Rotation paths and how fast each direction turns (degrees per step):
Each turn is a multiple of 5 degrees from 10 to 175, or 0.
Each row of a path follows its step; steps can be skipped.

step 0: [-28 -15   5 -15 -24 -41 -31  39 -18   9 -21  24 -22  -5   9  -9 -18  17
   1   9  27 -14   6 -24  -2  -9  14  30   1  11  19  11  -4  -4  21  49
  -1   8  26  -7  15 -13  19  -1  -9  -2   3  13   8]
step 1: [ -3  -4 -14 -39  17 -16 -29  22  -1  -2   4  10   5   0 -27   7  14 -31
 -13 -26 -33  11   5 -32 -19  25  19 -14  46  17  16  12 -28 -11  15   1
   3  28   6   9   2  12  18  -4  10 -17   9 -10  17]
step 2: [-32   2  18 -21 -10 -25  16  24 -26  23   9 -23  -1  36  20  -2   1   4
  -4  28 -20   2   6  10 -31  20  -3 -13  37   5  -8   3  -4  41  -3  13
  -5  -7  16  14  -5 -26  21  -3  20 -19  13   7 -28]
step 3: [ -5  -4   1  -7   6 -20 -42  21   1  27 -22  28  -8  19  22   4  22 -15
  -7  35  13   6  11   8   5   2 -19  35  -5  10  10  25  -6  11  22   7
 -17  12 -18  16 -13   6  15  14 -11 -36  32  14  34]
step 4: [-55 -13 -18 -15  32 -35 -11  27   2 -11  18   8  -9 -35 -16  14  11  -1
 -12 -16 -38  11  27  11   2  -3   2 -10  28   0  16  10  17   8  -9   4
   9 -20 -16  13 -34   2  16  -7  -9 -12  13  -5  14]
step 5: [-40   0 -10 -15  -7 -24   9   4  10  -3   6 -37   1  47  -4  -9  23   5
   2  24  12   0  49  -9  17  17  29  22   9  -7 -16  -3 -19  14 -31  -8
 -16  14   9   3 -25 -14  21   3  19   8  15  12  15]
step 6: [-27 -14  16  15   1   1 -41  19 -32  38 -12  38  -1  13 -13  13  -5  19
 -29  14   0  17  36   1   5  23  -4   9  -2 -22  -1  24  -1 -32 -20 -12
 -19   0 -19  -5  11 -28   5   8  -4 -13   7 -11  13]
step 8: [-16  21   3  27 -25 -42   5  28 -15  -1 -11   5  -6  16   3 -13  10  15
 -20  -9 -21 -23   9 -20  11  28  44   2   4  12 -14   7  -1 -13 -20  15
 -14  42  20  35 -16   6   7  13  27  -9   6   3   4]
step 9: [-20  27  -2 -10 -15 -21 -30   1 -22   8  -7  25 -24  -9  -2  23   3   5
  -4  15   6  58  15 -10  -3  14  21  12  25  -3  16  32 -33   3  16  14
 -35   0   6  11  24 -18 -12  -7   9  -7   0 -12 -26]
step 10: [  6   5  21 -39 -19 -23 -17   3 -10   7  30  34   8   8  -3  -2 -23 -16
  -5  -7 -12 -26  36  -1   3  19   3   9  16  45   9  19  10  18  14  12
 -14 -24  -1  13 -15  15  43 -19  21 -17  -8  -5   5]
step 11: [-37  -1   5   3  30 -14  -3  20 -10  18 -28  20   3  24  16   4   9  -7
  16   5 -31   6  18   5  27   8   6  -9  12  27   2  -7 -32  25  -9  40
   8  34  18  19 -27   5   2  21   3 -27 -22  -2  -8]
step 12: [-25 -26 -32 -10  10 -29 -28  22 -23  10   2   3 -14  12 -17  17  20   0
  11  10  15  11  10  29   1  -2  23  19   9  27  36   9   1  -1  15 -14
 -26 -17  21  20  17 -27  27  21  -3   0  24   8 -22]
Speeds:
[  4  -7  14  -3   8   1  -4  -3  -2   5   3   2   5  -5   9  -5 -14  -3
  -6   3   4   0  -2   6   4  -4  -5  -3  -6   0 -10   2   3   6   1   1
  -7  -1   6   6  -4  -3   0   2  -5 -15  -8   2   8] => 95
[ -3   7   0  -6  -4  -6  -9  -6   0  -3  -4  -3 -10  -2  -3   0   5   4
   1  -8   8  -3   1   2   3 -13   1   2   6  -7  -7   5   3   0  -1  -1
   6   0   4  17  -1  -2  -4 -14  -2   4  -6   0   7] => 80
[ 10  -4   5  -2   0  -9   1  -8  -5   0  10  -5  -1   4   7   6   4  -8
   6   5   5   7   9   3  -6   5   4 -12   1  -5  -6   2  -2 -10  -1  -7
  -6   5   0   1   4 -11  -1  -7   1   2   6   1  -8] => 100
[  8   2   2   4  -2  -8   1   2   5  11  -2  -4   0   4   5  -2  -9   0
  10   7   3 -17  -1 -10   4  -6   9   2  -5   2  -7   3  -5   0  -2   6
   2  -2 -11   1  -2  -1  10  -1   4   7   5   2   6] => 140
[ -2  -4   6  13  -3   6  -5   1  -2   3   0   3  -1  -1   9  10   4   8
   5   9   5  -1   5  -1  -2  -6   8  13   3 -11   5  -7   0   7   6  -6
   0   7   5   3  11   1   1   5  -1  -4   0  -3  -2] => 120
[  1   3  -9   2  -4  -8   5  -3  -1  -3   5   7   6  -7  -3   3 -10   8
 -11   2   1  -3  -3 -12   6  11  -4   6  -6 -12  -8  -1  -4  -8  -4   0
  -2   3   7  -1   7   0  -1  -3   1   3  -8   1  -1] => 40

step 0: [  7 -11  -4 -19  14  -6  -4 -19  -8  30 -14  -9  12  -5  -1  12  24  -6
  -5 -11  -5  20  24  49  22 -27  32 -29  28   7   7   4  -9  26 -28  -6
 -21   2  20  -6   3 -14  24 -13 -22  39  16   9   1]
step 1: [-20   1  35   4 -11 -17  32  -3  11 -11 -21  31   8   6  11 -24  -1 -17
  -5 -12  41 -12 -30  -5 -33 -30 -33 -15  27  -9   5  -6   5  23   9  32
  13  13  -1   6  -3  -5   2 -18   7  22  18 -14  -6]
step 2: [-10 -27   4  -8  -2   3  -4 -13  -7 -17   6  11 -15  55 -29  16  32   6
  38 -27   0   6   3   1 -13 -32  17   7   7  12 -33  -2  -2 -17   7 -24
  -7   0 -22 -11  -1 -36   1  -2 -11  -9   1  31 -10]
step 3: [  7   7  25  20  -8 -23 -40  10   8  10 -22  13   7  13  10  14  -6  22
   4  17  34   4  13   3  12   4  11 -23   6  21   5   6  -5  31  33   8
   2 -22  28  -3  22 -26  -7  43  18  31  21  -2   7]
step 4: [ 11  -2 -16  18 -36  33  22   2  -3  16 -28   4 -21  -3   8  36  12  -5
   2  28  17  -2 -31  33 -40  -4   3   8  24 -15 -21 -14 -16  -2  -4   8
  -6  26  12  -1 -11 -23  30   3  -9 -12  -7   0 -19]
step 5: [-19  22  -2 -18   8  -2 -22 -14  -5   7 -35  -6 -16  -8 -22  20  12  -6
  -9 -37 -14 -11  -8 -22  -1 -28   6  15   1  32 -12  31  40  34  35   8
   2 -17  17   1   6  -6  28 -18  -4 -10  13   3  -5]
step 6: [-12 -33 -12  33   6   9  -4 -10 -12   2  -1   9  47  15   5  23   7  15
  34  10 -11  11   6   3 -10  -6 -28 -14   1 -42   5  -9  46  11  20  -5
  14   2   8  13   6 -28   8  16  -1  27 -15 -25  -5]
step 8: [  6 -13  30 -21  -2   7  14   2  -1  -2 -21   1 -29  -3  25  30  35  26
 -13 -13 -35  15  -2   9  13   5  -6   8 -15   2  19 -38  28  29  -3   4
 -22  -2  42  -5  -4 -26  -1  -3   6  19 -15   9  21]
step 9: [-20   7 -10  -2  -6  35   9 -20   3  -4  -4   0   5  14  -6  -7  -3  -8
   9  20  18  21  -9 -10   6 -43  19 -41  -7  -6  35  12  24   1 -15  45
  31  27  32  22  -8   1   5   3   4 -11   7   7 -23]
step 10: [-14  -5  19  -4  -7 -19   3  12 -14  20  10 -23 -10  12 -45 -17  23  -5
  30  14 -37   9 -16  -3  -4 -35  -9  10  33  32 -32 -30  10   4   7   5
  -4  12   3  -6 -13  -2  -7  -3  18  25 -16 -29   8]
step 11: [-11 -17   7  38   0  27  -4   1  15   6   5  12 -26 -12  -7  17   1   1
  -9 -34  39   8  36   8  -4 -10   8 -25  -1   9  16  -9  28 -16  24 -22
  -4   6  23  -6 -10   2 -29  -7  27  44  -1  22  -7]
step 12: [ 33  18  17  18 -23 -27 -16 -24  -7  24 -18  -9   7  41 -15   7  30  -1
  -4  14  11  -9  -6  -3   1 -12   6   2   2 -38  12 -15 -21  10   2  12
  14  39  24 -18 -26  -5  -2 -17  21 -24  -6  11  16]
Speeds:
[ -7   2  -6 -12   6   2   9   1  -5   1   1   4   7  -8  -2   4   1  -5
  -3   0  -5  -9  -3   0  -4  -1   6   3  14   7   9   4   7   3  -4  13
   8   9  -2   3   0  -8   1  -5  -3  -4   4  -3   5] => 85
[ -3   7  -5  -5  -1  -4   5  -4   4   4   4   0  -7  -3  -8   0  18  -3
   5   0   0   3  -5  -2   9  -3   8   4  -2  -5  -3   0   0   2   0 -10
  -4   3  -5  -6   9   3   0   6   5 -10  13  -9   2] => 140
[  1   0   0   0  -9 -10  -1   3  -8 -10  -4  -2  -3  -4  -9  -6   0   6
   2   4   9   3   6  10  -6   0  -1   0  -6   1  -5  -8   1  -1  -4   1
  11   8  -4   9   6   0   4 -10   1 -14  -4  -2  -2] => 135
[ -3   4   5  -9   6   4   9   9  -1   6   5   0   8  -7   1  -9  -3   3
   2   8  -7  13   2  -2  -4  -7   4   6 -10  -7   1  -6   7   2   0  -6
   2  -5  13   2  -2   2  -3  -5  -5   0   3   4  -2] => 35

step 0: [-11  14  -4  -2 -10   2 -13   8  21 -29  19   9 -45  20   2 -25 -20 -20
  15   9  11  -8 -21  -6  -7 -17  24  47  -5  26 -12  11  11  -4  24  22
   0 -16 -18  -2 -17  45   1   0  -5  21  -7 -13 -10]
step 1: [-19  13 -23  15  13  27  -4  -2   3   3  -3   8 -24  -1  15 -31 -20  -1
 -13  -9  11 -53 -33 -15  -2  -8 -16  14  12  19 -19  -3 -35 -22 -22 -21
  15  -7 -27 -28 -20  10  23  23  -4  -5   2   8 -10]
step 3: [ -8  -4  22  30 -28  23 -31  22 -10 -17 -21  38  10   4  -5  -2  13  -9
 -39  -9   1  -7   5   7  39  -2  -3 -11  -1 -30 -13  -1   6 -11  18   9
   4  33   1  26  -4  22 -10  39  17  -1   2  -3 -16]
step 4: [-13 -15  -5   7 -25  -4 -19 -12  12 -14 -11  15   9  55   7  11   9  23
 -18 -28  28  29 -10  -5  -4 -27  12 -32 -16  15 -12  -1   4  -2   8  11
  11  -7  -7  12   4  34   8  20  16  17  -7  42 -10]
step 5: [  4  -5 -11  -1  -2  -9  13  43  21  10  -2   0  -9  16  15 -30 -15 -11
 -42 -22  37  23 -33  23 -11  32  -8 -13 -24  11   2 -19  11 -16   5  -9
 -11 -30   5 -17  -5  12   3  -8   7  12 -18  21 -20]
step 6: [  4   7  -4 -16  16  10  12   8  31 -32   9 -13 -48   4  -2 -10  -3 -15
 -33  -4  -5 -34 -17  10   1  -4  36  15 -22   8 -21  -8  20 -23  15  -9
 -14 -10 -14   7  10   6  -8 -16  26  25 -36 -19  10]
step 7: [ 16 -37  -5   4  21  26 -14  26   1  -1 -36  21 -19 -29  17 -19  -2  13
  18 -13  -2 -55 -15 -15  10 -15  11   8  -8  16 -31  12   3   0  -9 -23
  12 -11 -22   0  -8   8  -8  24  20  15 -10  -3  -2]
step 8: [  2 -16  20   1  -7  -4 -13  24  -3   6  50  16  11  -4  -7 -12 -24  23
  16  -1   3 -19 -12 -23   6 -29 -14   1 -36 -17 -42 -23 -22  14 -10  -4
  10 -13   1  19  21  -9  14  41  21   7   0   7  -9]
step 9: [  7  20 -10  27 -44 -18  -8  34  -2  -7   9   8  24  29 -10 -26 -15  -5
  -2 -26 -18 -20   0   4  29  11 -18  23  -3 -28 -13 -14  24 -21  24  22
  28   1   1   6  14   4 -10  29   5   3   2  15 -19]
step 10: [ -4  24  16  12 -13  -2  11 -19  27 -20 -30 -19  -6  46 -17 -17  22   3
 -13 -38  -9  -6 -28 -11  17 -25  -8 -21  -5   3  20  10   1 -18  20  18
  13 -26  -6  -5   2   4  24  26  32  -5   0  16  -2]
step 11: [ 26  -9  12   4   2 -16  22  27  17 -12 -29   8 -14 -18  -3 -32  16 -10
 -11   5  51  10 -24  -6  -7 -16 -24   2  14  17  11  -3 -10 -14  20  13
 -26 -33   6  -7   7  39  19   3  18  22   1   4 -19]
step 12: [-28  19  -6   3  -4  -2   4  25  37   0  27   2 -39 -14  15 -10   7 -24
 -26  18  39 -29  13  -5  -2 -29   2   7  -7   9 -30 -10   7 -11  12  10
 -14  12   2   9 -27  18  22  16   9  19 -21 -20  13]
Speeds:
[  4  -1  -9  -2  -6   1   7  -3   2  15  -2   8   1   2   0  -1   6  -4
 -12  -2   4   8   4   3  -1  -7  -6  -6  -5   1  -4  11   2  -9  -3   0
 -11   8   0   4   1   3  -3  -3   5   5   8  -3  10] => 45
[-3  7 -3 -7 -3 -3  5 -1 -3 -3 -6  1  0  2 -7  0  5  7 -1  3 -3 11  0  5
  4  8 -8 -9  4 10  2 -8  8 -1  2  8  3 -1 -1 17 -2  1  1  6  9 -7  1  7
 -8] => 60
[ 12   0   0  -2  -5  -3   6  -4  -4   4   7   3  -4  -1  -4  -5  -7  -3
   6   1 -10  -9  -6   1  -4  -6  -3   8  -8   6   3   9  -3   0   8   8
   4  -2  -2   0  -5  -9  -3   4   4  -4  14   1  -7] => 40
[  0   2   0   2  -4  -6   2   2   0   4  -2   0  -8   0  -5  13  -6   8
  -6   1   4  -2   8 -10   1  18  -6   8  -9  -4   3   9  -9   5   4  -1
  -5  -7  -2   4   4   7   3   1   4  -2  -3  -5  -1] => 120
[  5  -4   6   6  11   3  -9   4  -6  -3   1  -1  -9   1  12   6   8  -4
   3   0  -3   2  12   4 -11  -5 -10  -3  -1   2  -7  -1  -1   1   3   8
   1  -1   7  -1   5   6  -4   2  11  -5   3  -5  -2] => 85
[ -2   2   8  -8   3   6  -1   0  -2   1   1   1   9  -4  -5   2  -1   5
  -7   1   5  -8   6  10  -2  -1  -1  -3  -6   1   2   6   9  -2   4  12
   4 -10  -1  -8  -7   7  12 -14  -1   5   0   3  -1] => 60

step 0: [-11 -15 -22  -1  40   2   7 -27  20   0  26 -13 -34  11  53 -18 -17 -22
 -22   1 -15  -2   9 -31   7  32 -19 -21 -15  27 -11  10  12   4  12  11
  -5  17   7  25 -21  21 -22  -4  40  -6  14  11  -5]
step 1: [  8 -36   7  27  -3   5  13 -62   7   5  10 -33  -6  -4 -32 -27  12  21
 -22 -30  -6 -14 -22   2  26  -3   1   7 -37  12  -5  19 -25  -1  11  26
  -1  21 -27  -1  15   3 -11  24   9  14  23   3 -13]
step 2: [ -9 -13 -25   6  32  14   6 -33 -23 -19  -7  24 -17 -32   5  21  -7 -21
 -14  12 -41  -2 -10  24  16 -14 -14  -7 -12   5 -15  18   9   9  29  10
   9   4  13 -15  25 -28   4  16  49  -1   4  32  36]
step 3: [-10 -17  -6 -15  -6 -10 -24 -13  -5   5  10  12  29   5  -4 -18  16 -16
  23   1  20  -4 -40  10  34 -26 -30 -41 -21  19 -11  28  22   4   9   6
  -3  -1 -17  25  44  23  21  30  14  20  20 -21  10]
step 4: [  5   8 -16 -38  19  -2  20  -9  33  19  -9  24  -4 -15  -3  16  21  22
 -14  37  -7 -19 -30   5  36  -7   6   4  26  20 -15  21  -1   8  25 -26
 -30  -7   9 -16   2  39   5  21  10  20   1  45   3]
step 5: [ 22 -28 -18  -9  43 -23  -7 -29  19  11  33  10  -7  34  25   1 -17  -7
  -6  10   9   7  -3 -35  20   8 -20 -21 -19  19 -11   7   7 -13  17 -21
 -11  16  10  15  26  37  -4 -29 -19 -27  30   5   7]
step 6: [ 17 -12   6  -7 -12  13  14 -48  14  -8   6 -18   4   1  -2 -25   8   3
 -25  17 -13 -53   6 -23  18  33   1   9  -9  29   8  10 -13  -1  11  49
  -7  23 -28 -21   1  36  -1 -11  21   9  13  28 -13]
step 7: [ 18 -14 -34  10  29 -23  12 -26 -18 -17   4  24 -39   3  -2 -28 -22  -3
 -12 -13 -18 -27 -10  16   2  -1   0  11 -55  17 -24  10  -1 -24  31  10
  15  12  20 -24  11 -26   0  16   1   4  23  11  25]
step 8: [-10 -35   2  19 -16  -3   1 -26 -14  16  -3  22  -7  -2   3  10  10   3
  34   7  -3 -12 -21  18  27  13 -23 -30  -5  27 -15  24  43  -5  -2  54
   2  -1 -26   8   2   9  26  15  46   8   6  -3  22]
step 10: [  9 -28 -18  17  12  12   2 -38   8  17  37  17 -30  11  -5  19  21  29
   7  42  -2  12 -17 -12  28 -12   9 -23   4   2 -26  27   6  19  14 -24
 -16   9   7  21  26  36   2 -26   6 -29  -5  -5  18]
step 11: [  9   4   1 -16   4 -21 -18 -49  18  -3  28  -1  21   7  16 -10  22 -21
 -56  22 -18 -40  -4 -18   0  14 -39  -3   7  -2  14  12   3  12  22  14
 -18  45   0   9  19  17  -8 -13  -2  25  -3  18   4]
step 12: [ -5 -16  -4   0  12  -8  -6 -25 -14   0  35   7 -17  20 -12 -45  18  -7
  -4  31  -9 -16  12  -5  10  10  30  24 -48  18 -37  16 -18 -27  38  -1
  -2 -10  17 -32  30  10  -2  10  21   8   4   9  -6]
Speeds:
[-10  -6  -2  -2  -4  -4  -6  -7   3 -10   3   0  13   5 -10   2   8 -11
  -7   6   2  13  -1   1   1  -2   1  -1   3  -7  -3  -3  -5   5   4 -12
  -8  -2   3  -1   5   0   5   4   5   1  -3   6   1] => 45
[  0   4  -1  -6   2   1  -4  -4   1  12  -5  -7  -6   5   4  -2  -5  -8
  -3   3   3  -1   3   4   5  15  -4   5  -1  -5   0   7  -6  -1   6 -10
  -6   4   0  -8  -1   6   7 -11  -4   0  -8  -9  -6] => 60
[  2  -6  -2  -7   1  -5 -10  10   3   3  -4  11   9  -1  -1   5   6  -5
   3 -10  -4  -4   2   3   5  -6   3   6  -7  -5  -7   3  -2   2   8   7
  10   1  -3  -8  -6  -1   5   0  10   1  -5 -10   3] => 70
[  4   3  16   8   3   0  -1  -8   6 -10  -4  -8  -2  -6   0  -8   0  -2
   3   3  -3  -7   4  -3   1  -1  -8   7  -9  -7  -5 -10   1   2   9   6
   1  -2   4  -2  11  -9   3  -1   1  -6  -5  -1   1] => 70
[ 3  5 -2 11 -3 -4 -1 10  8  0 -1  0  8  7  4  4 10 -3 -4  5 -6 -8  3 -5
  5  3  8  6 -8  0  7  2  2 -5  4 -1 -8  1 12 10 -1  5 -7 -6  0 -5  8  3
 -5] => 60
[ -2  -5  -2   5   2  -2  -3  -1  -4  -3  -3  -7   5   2 -10   0 -11   5
 -14   2  -1  -1   4   3   0  13   0   2 -10   9  -2  -2  -3 -12  -8   1
   4   1   0   1  -9  -8   2   4  13  -1   2  -3  -1] => 60
